In the rows, 128 means zero.
Each path below is one point turned by a fixed rotation once a step. After each direction that follows a path, write how fast that rotation turns it, in degrees a step (0 if it stays still).
Each turn is a multiple of 5 degrees from 10 to 175, or 0.
Each row of a path follows its step; steps can be skipped.

step 1: [130 138 127 124 134 129 121 122 129 125 117 133 135 124 120 127 123 132
 132 134 127 126 127 132 126 124 130 137 123 134 125 127 121 130 126 135
 130 142 127 131 125 130 119 127 133 123 131 127 117 128 122 131 132 129
 121 128 126 133 131 136 130 118 125 118 134 124 134 126]
step 2: [127 125 123 119 132 122 135 129 129 133 118 119 130 132 117 127 125 128
 134 128 130 128 125 130 134 133 127 131 126 138 131 135 131 124 124 137
 122 129 128 120 124 133 115 128 128 130 128 128 121 129 127 130 129 125
 124 129 127 136 144 120 130 136 131 130 130 121 130 133]
step 12: [127 125 127 126 141 128 125 126 134 122 123 125 131 134 122 125 137 118
 141 130 123 130 122 134 127 130 137 121 125 123 127 123 130 130 128 125
 136 135 126 122 130 131 120 129 131 126 124 128 123 132 130 123 130 127
 132 127 134 140 127 129 136 125 120 122 142 132 130 127]
step 13: [123 126 125 123 124 126 119 130 137 133 113 130 136 131 118 126 123 129
 131 131 121 132 129 121 122 131 130 129 126 133 131 121 134 129 120 135
 131 134 118 124 122 137 117 131 130 132 138 131 129 123 133 124 126 128
 127 129 127 130 129 136 129 132 136 125 132 134 130 122]
step 15: [128 129 123 125 133 124 140 126 137 132 125 123 129 123 130 120 129 124
 134 129 122 126 118 133 131 123 128 130 132 132 127 135 119 124 128 131
 125 121 133 131 133 126 117 125 136 129 125 123 114 137 130 128 135 126
 122 118 133 130 132 127 137 134 135 127 126 126 125 127]
step 16: [124 128 124 126 134 127 123 126 128 135 122 119 131 132 126 128 136 131
 136 136 128 134 131 124 127 128 135 136 136 132 135 129 128 133 129 121
 130 126 123 126 124 127 122 129 139 132 128 125 129 131 125 126 132 130
 125 126 132 130 130 138 139 131 127 135 107 123 128 131]
step 20: [129 129 122 122 131 121 125 128 123 126 123 125 131 125 133 124 130 127
 132 130 122 123 127 134 130 122 136 129 124 131 132 135 126 127 118 139
 130 125 128 124 137 135 118 118 132 126 144 129 120 131 124 137 126 124
 135 126 133 134 129 121 134 123 130 131 126 132 126 128]
step 22: [128 134 130 126 128 125 123 132 132 135 133 120 127 128 116 129 130 124
 134 135 127 135 129 131 127 124 130 133 139 135 131 129 129 128 136 128
 143 138 126 126 125 130 127 138 133 136 125 128 121 130 124 126 127 126
 130 121 125 127 129 128 133 130 130 136 122 116 136 132]
[130 127 128 127 126 129 127 130 127 129 129 126 128 128 131 129 127 127
 127 130 128 128 127 127 128 125 130 128 126 127 128 129 128 128 129 127
 128 131 130 128 128 128 129 129 126 129 130 131 127 128 126 129 126 126
 128 128 130 127 129 128 128 129 127 130 129 126 127 128] | 25
[127 129 127 127 129 131 129 128 128 128 128 129 126 129 129 127 127 129
 128 130 129 130 130 128 127 130 128 129 127 130 127 127 127 127 129 129
 128 127 127 129 126 128 127 129 127 130 131 128 129 127 127 126 129 125
 128 127 128 126 129 131 129 131 127 126 128 126 130 128] | 125
[128 127 127 126 127 129 129 128 128 128 128 128 128 128 128 126 128 127
 128 128 130 127 129 128 128 128 130 130 130 127 129 125 130 125 130 126
 128 127 128 127 128 127 128 129 128 127 126 128 132 130 129 131 128 131
 128 125 130 128 129 128 127 128 125 128 128 127 127 128] | 55
[130 128 129 127 131 129 127 127 128 128 129 131 128 126 128 129 130 129
 129 127 128 128 129 128 128 126 127 129 128 129 129 127 128 127 127 130
 128 130 129 131 129 128 128 127 125 129 131 128 129 126 130 131 130 129
 128 130 130 127 129 129 128 126 128 127 126 129 127 129] | 110
[130 129 130 129 129 127 126 129 129 129 129 127 127 130 128 130 129 127
 127 128 130 127 127 128 128 127 128 127 129 128 125 129 128 127 128 127
 128 127 128 128 128 127 128 127 129 129 128 127 128 126 128 129 128 129
 126 130 127 130 128 128 128 133 125 127 124 129 130 128] | 55
[127 128 130 130 129 129 127 129 127 128 126 128 128 130 126 130 127 128
 126 127 128 129 129 127 126 128 128 127 124 129 128 127 129 127 129 128
 126 129 129 128 130 130 126 128 127 128 129 128 128 127 129 128 129 131
 128 127 128 131 131 127 126 128 129 128 131 127 128 127] | 65

step 0: [127 134 134 138 123 116 125 141 121 134 119 135 132 127 130 126 129 121
 133 125 130 125 123 132 122 136 136 128 118 136 127 129 129 124 130 138
 134 127 131 135 130 127 126 129 122 141 130 134 136 128 129 132 132 120
 121 125 129 129 128 142 131 127 124 129 124 127 128 131]
step 2: [127 139 125 137 120 126 132 125 127 124 128 125 130 124 116 134 114 120
 122 134 135 128 113 130 131 124 135 130 124 120 125 133 122 126 131 138
 138 130 129 129 135 128 126 125 128 128 126 133 119 127 134 122 123 125
 130 122 127 135 130 131 126 128 122 117 126 129 124 129]
step 5: [135 132 123 134 128 128 130 131 137 133 125 124 128 126 130 123 136 139
 135 122 124 123 135 122 141 132 132 135 129 138 132 122 118 126 140 125
 127 125 127 134 133 123 123 122 123 125 129 126 129 120 133 134 124 133
 135 134 129 120 129 134 123 125 131 119 122 130 138 123]
step 6: [120 122 124 134 125 125 118 122 123 135 127 127 129 133 137 123 130 134
 129 120 120 135 133 125 131 131 139 126 128 128 124 124 133 118 121 124
 127 141 125 131 119 132 131 129 134 125 133 119 127 130 139 122 120 129
 135 122 124 131 126 117 122 134 128 122 127 124 124 133]
step 8: [123 123 131 126 137 125 134 133 134 131 134 141 131 123 136 122 132 114
 129 129 128 123 130 129 126 133 133 128 119 116 127 132 133 126 118 130
 120 129 121 122 125 128 141 126 139 129 132 114 126 122 129 122 124 131
 127 132 128 131 135 127 128 131 128 127 122 127 135 128]
step 9: [136 132 129 133 123 124 120 130 123 128 126 135 129 132 130 127 128 120
 135 136 132 122 125 132 120 122 124 138 127 117 128 130 132 129 118 127
 129 122 122 135 134 135 115 124 124 130 112 121 128 122 125 123 130 132
 128 125 129 134 124 131 120 121 132 125 136 134 124 121]
step 24: [127 118 138 130 124 140 128 127 137 124 124 124 136 122 129 120 128 131
 129 119 127 127 130 127 132 124 137 124 131 129 117 118 120 128 130 121
 124 117 135 137 130 128 124 130 128 119 124 121 127 134 129 126 133 132
 131 129 118 121 128 125 129 133 132 135 137 120 126 122]
step 28: [131 127 124 120 131 132 133 129 125 125 131 140 130 117 135 134 132 124
 126 132 129 125 129 131 132 133 133 128 125 128 136 139 136 129 125 126
 119 132 137 129 129 125 125 118 126 129 123 125 136 118 125 127 133 138
 129 144 133 125 125 126 124 126 117 126 132 133 127 120]
[125 127 128 127 127 129 128 127 128 128 131 128 127 126 130 129 127 128
 130 127 128 126 128 129 129 128 129 128 130 128 128 128 128 126 129 126
 127 129 130 127 129 129 128 129 130 129 129 127 128 127 128 129 127 128
 127 130 130 128 129 127 129 124 129 131 125 129 126 126] | 160
[126 126 126 129 128 130 129 130 126 129 128 127 127 128 129 128 126 129
 129 130 129 129 129 128 126 129 127 126 128 128 126 131 128 127 127 127
 127 129 126 129 129 125 131 129 128 128 128 128 127 128 129 128 127 129
 127 126 128 128 131 130 127 130 127 127 126 128 127 129] | 170
[128 129 129 129 128 126 128 128 132 130 127 125 131 127 125 128 127 126
 129 128 130 129 127 128 128 128 129 128 131 129 129 128 126 127 128 128
 128 128 127 129 129 129 129 129 129 129 126 130 128 130 128 130 129 130
 125 128 127 128 128 129 126 126 129 127 128 128 126 128] | 145
[125 127 128 127 128 129 124 128 130 129 129 130 126 128 127 128 128 127
 128 129 127 129 129 127 128 129 127 128 128 129 130 127 125 127 126 128
 127 128 128 127 129 127 129 128 132 125 129 129 128 127 127 128 130 128
 128 127 125 130 129 128 129 129 129 127 130 126 128 128] | 155

step 1: [123 125 126 113 126 138 127 119 123 119 119 131 123 127 125 121 128 133
 135 128 129 126 130 129 131 119 131 131 127 131 125 133 132 127 132 128
 129 127 129 131 126 141 132 127 123 122 135 126 131 123 121 123 126 125
 133 124 125 135 135 121 123 125 124 131 122 125 137 124]
step 2: [124 125 133 113 128 127 131 130 125 127 128 134 132 122 130 115 125 125
 127 119 129 129 131 129 128 126 130 124 125 130 131 128 125 127 123 139
 127 128 135 124 124 130 136 132 136 127 122 116 132 116 124 124 128 121
 135 128 124 130 136 131 129 131 123 126 130 118 128 131]
step 5: [128 129 135 116 136 133 130 129 125 133 127 134 134 131 130 120 119 128
 129 122 133 136 130 126 132 136 126 118 131 128 133 127 136 127 130 125
 125 130 124 130 129 128 119 134 125 133 125 120 130 121 131 122 127 129
 128 129 124 140 132 120 123 125 120 131 131 119 129 124]
step 10: [127 131 136 124 132 129 126 134 127 128 124 126 124 128 131 120 130 125
 122 125 132 129 131 120 131 136 125 117 121 135 132 123 132 137 124 128
 124 134 130 133 128 136 124 127 123 127 131 118 126 113 129 131 124 123
 137 129 126 136 137 123 131 124 131 132 125 119 130 126]
step 12: [126 125 133 125 127 127 125 123 128 129 119 132 131 119 132 120 124 123
 122 130 134 133 132 125 136 127 123 133 126 127 140 131 136 128 119 128
 112 124 127 129 121 135 125 126 126 131 128 126 132 120 132 117 126 129
 134 129 122 126 133 126 133 135 134 131 132 128 126 131]
step 14: [114 125 131 118 130 138 133 133 131 127 126 132 131 125 131 121 126 132
 128 122 121 131 132 124 136 119 125 129 125 128 133 132 127 118 129 132
 126 122 136 128 122 136 124 122 134 128 127 127 131 121 122 131 122 126
 133 118 130 132 135 123 129 134 130 130 132 125 128 127]
step 21: [127 133 128 124 134 131 120 117 123 133 125 138 132 130 122 121 131 134
 133 127 132 124 127 125 131 125 121 124 127 132 125 134 121 129 136 128
 125 133 135 127 127 138 122 124 130 126 128 129 141 115 127 123 130 123
 131 126 120 123 131 123 123 131 130 128 133 133 130 129]
step 28: [121 131 133 121 122 129 130 129 127 118 112 130 131 125 123 128 131 131
 133 120 133 127 130 128 133 122 129 132 132 133 129 130 127 137 131 130
 128 134 128 124 124 141 131 133 126 123 129 121 127 120 126 130 138 124
 133 125 126 121 137 122 131 125 126 131 120 130 127 125]
[127 128 128 129 128 131 129 127 129 126 126 129 127 128 126 131 127 126
 128 128 126 126 129 127 128 125 128 129 127 129 129 131 130 126 128 128
 128 126 126 128 127 128 128 127 128 131 127 129 128 129 127 129 126 127
 127 127 129 129 126 127 129 126 129 128 126 128 127 127] | 135
[126 130 128 130 130 128 128 129 128 130 128 128 130 128 129 129 131 130
 125 130 128 126 129 129 129 127 129 128 127 127 126 130 129 129 127 129
 128 130 130 127 128 129 125 127 127 127 128 130 130 128 127 129 129 129
 127 129 127 127 128 127 130 128 128 129 128 128 125 129] | 10
[129 127 129 126 128 125 127 129 130 130 128 129 127 129 128 130 126 128
 126 128 127 129 128 127 128 127 127 128 130 129 128 127 129 126 125 130
 126 128 126 129 126 127 130 126 130 127 128 128 129 127 128 128 127 127
 129 131 128 129 128 127 130 125 127 128 129 127 126 129] | 145
[128 128 127 128 129 127 128 125 131 129 129 130 127 127 128 128 128 129
 127 128 128 126 129 129 126 130 129 129 126 129 127 128 127 129 131 129
 127 127 127 128 129 128 127 128 130 128 126 126 132 128 130 129 126 128
 128 130 128 126 126 129 126 127 128 125 128 127 128 128] | 175

step 2: [126 133 125 127 118 133 144 133 123 124 120 128 122 128 123 133 126 124
 123 132 124 127 128 131 128 123 137 130 123 122 126 123 127 133 129 121
 126 118 122 132 124 127 136 128 133 137 124 131 130 137 122 133 120 124
 125 130 126 134 136 133 127 133 129 128 135 130 132 132]
step 6: [140 126 123 131 126 120 133 127 130 127 135 135 124 134 119 129 137 119
 124 122 131 134 122 122 129 122 124 122 123 132 126 130 123 127 126 126
 127 131 128 126 120 124 131 124 129 120 124 121 126 127 122 127 121 123
 125 131 124 131 132 126 120 130 136 130 135 125 141 126]
step 9: [134 130 125 137 128 122 118 125 124 130 124 138 128 130 131 125 125 132
 121 134 131 126 131 124 129 122 133 123 142 131 131 122 129 127 124 125
 131 131 117 118 124 127 125 128 133 124 125 132 128 123 125 133 130 126
 135 129 131 134 137 123 115 123 133 123 131 131 132 135]
step 13: [130 126 118 124 130 129 131 125 124 123 129 127 127 123 117 121 130 136
 117 128 122 127 127 122 131 127 134 127 129 129 125 127 133 124 129 125
 126 118 126 122 132 126 132 125 138 135 132 126 124 146 130 122 130 126
 132 128 132 130 130 132 124 130 120 129 125 138 131 136]
step 14: [124 132 125 130 125 123 124 131 126 125 122 129 136 123 118 131 127 127
 120 117 136 132 123 131 125 133 128 119 129 130 129 130 123 117 123 128
 123 114 124 130 122 127 129 123 125 134 126 127 127 130 119 133 128 121
 125 132 122 135 132 132 123 127 125 128 128 134 138 134]
step 16: [126 130 131 123 131 121 126 119 119 126 136 120 118 126 126 128 137 128
 127 128 132 130 123 125 124 138 134 126 122 129 125 128 128 128 122 124
 124 129 127 128 120 122 128 123 130 131 124 124 127 132 121 118 129 126
 123 125 125 126 119 121 112 132 124 125 136 131 124 131]
step 19: [121 125 126 126 126 122 132 124 118 134 130 128 127 126 125 132 118 124
 116 133 133 131 129 122 127 127 127 125 133 117 128 126 133 137 128 127
 126 126 124 118 114 119 129 131 135 127 122 130 138 135 127 135 128 130
 130 131 119 126 127 133 125 127 121 127 131 129 131 128]
step 28: [131 126 129 136 132 123 132 133 121 127 138 133 119 125 130 126 127 128
 123 125 132 127 132 133 132 138 136 124 124 121 134 127 136 138 129 122
 132 123 123 120 130 130 124 127 127 125 118 125 124 122 128 125 123 122
 134 133 131 126 128 126 116 119 131 125 133 135 129 132]
[128 128 128 130 130 129 127 128 127 129 131 128 127 127 129 128 125 129
 130 129 129 128 129 130 127 129 131 128 127 128 127 128 126 130 130 131
 127 126 129 128 127 127 127 127 128 125 127 128 129 129 129 126 128 127
 128 129 126 126 127 126 129 127 125 127 127 125 127 129] | 90
[129 129 130 130 128 128 129 129 126 129 129 128 126 128 130 128 127 129
 127 128 126 129 127 128 127 126 126 127 128 127 128 127 130 128 128 129
 131 129 129 128 125 126 128 129 128 127 131 128 128 128 129 130 131 127
 127 130 128 127 128 128 129 125 129 126 128 130 126 129] | 35

step 5: [124 123 118 134 130 129 121 130 126 125 125 131 128 126 140 134 133 133
 123 129 133 129 132 121 122 131 134 122 130 132 132 119 132 129 130 130
 130 136 145 126 136 135 134 125 130 130 128 124 122 132 130 127 134 125
 125 126 123 121 133 112 124 117 125 129 132 131 133 121]
step 17: [123 119 132 132 120 130 130 132 133 136 134 125 127 121 134 128 139 123
 123 131 127 130 137 128 140 130 123 124 126 126 130 127 137 122 133 125
 117 135 136 131 134 129 140 128 132 125 128 120 131 136 135 133 127 134
 125 123 120 122 118 123 136 127 125 131 132 132 132 130]
step 18: [119 126 119 131 134 134 131 129 125 123 126 140 131 134 133 133 125 129
 127 137 127 131 131 124 130 129 128 134 124 138 117 121 129 134 125 123
 127 130 142 126 125 129 130 129 131 131 127 121 128 127 131 129 129 127
 119 127 137 136 129 113 130 113 125 120 125 129 123 123]
step 22: [127 132 130 125 126 130 127 130 121 119 133 128 130 128 132 130 131 125
 124 140 131 121 136 133 133 131 137 127 122 137 128 127 125 142 121 137
 125 136 139 131 129 127 131 125 127 134 139 129 125 129 125 131 132 129
 134 136 136 130 130 120 122 125 141 129 131 128 139 126]
step 23: [141 118 128 134 120 130 120 130 135 131 129 124 131 129 128 126 132 126
 129 130 127 136 139 137 135 128 126 130 139 123 123 124 136 131 136 135
 120 133 133 132 127 127 129 128 126 132 129 119 135 125 133 126 129 128
 116 125 127 118 117 124 130 126 132 126 130 135 132 138]
step 26: [128 108 123 132 126 131 126 130 129 124 117 125 138 129 140 133 123 134
 115 136 133 126 134 133 138 136 129 131 132 130 128 125 132 135 126 132
 133 131 134 125 128 137 132 122 131 136 126 133 129 134 132 132 134 135
 121 130 129 122 125 127 128 133 132 124 128 131 129 133]
step 29: [130 123 131 129 128 131 124 135 124 133 126 125 137 128 132 128 129 130
 128 127 126 126 126 123 134 125 118 130 145 128 126 122 135 134 124 133
 125 132 141 121 125 130 124 132 124 135 130 122 131 130 132 133 130 128
 122 125 126 130 117 129 140 125 135 128 118 136 134 142]
step 30: [117 117 119 129 123 130 133 136 122 132 128 132 131 128 133 133 138 127
 126 140 132 126 126 123 131 128 129 123 120 127 126 134 125 123 125 130
 127 129 134 123 127 128 140 129 132 120 131 123 128 129 133 132 135 134
 121 128 121 120 133 110 129 131 134 133 127 128 134 125]
[127 127 127 127 127 126 127 127 128 127 129 128 128 128 126 127 127 128
 126 129 130 127 130 129 128 131 127 128 129 128 128 128 128 126 131 128
 128 128 130 129 127 127 132 129 128 127 129 129 126 128 128 127 127 131
 129 129 125 128 128 127 127 131 127 128 126 126 128 128] | 170
[131 127 126 126 129 129 128 128 127 130 130 130 129 129 127 129 126 129
 127 128 127 129 128 125 129 128 128 127 127 127 129 127 126 128 128 129
 127 124 129 127 127 129 126 128 128 131 129 129 128 130 129 125 129 128
 128 127 128 127 126 126 129 128 128 126 126 125 128 127] | 130
[128 128 129 127 128 128 128 127 127 128 132 127 126 130 126 127 128 127
 126 131 131 127 128 130 125 125 129 128 127 130 127 129 127 129 126 128
 129 126 130 129 128 127 126 127 129 129 127 128 127 129 127 128 128 126
 129 130 127 130 127 130 127 127 128 127 127 129 127 128] | 115
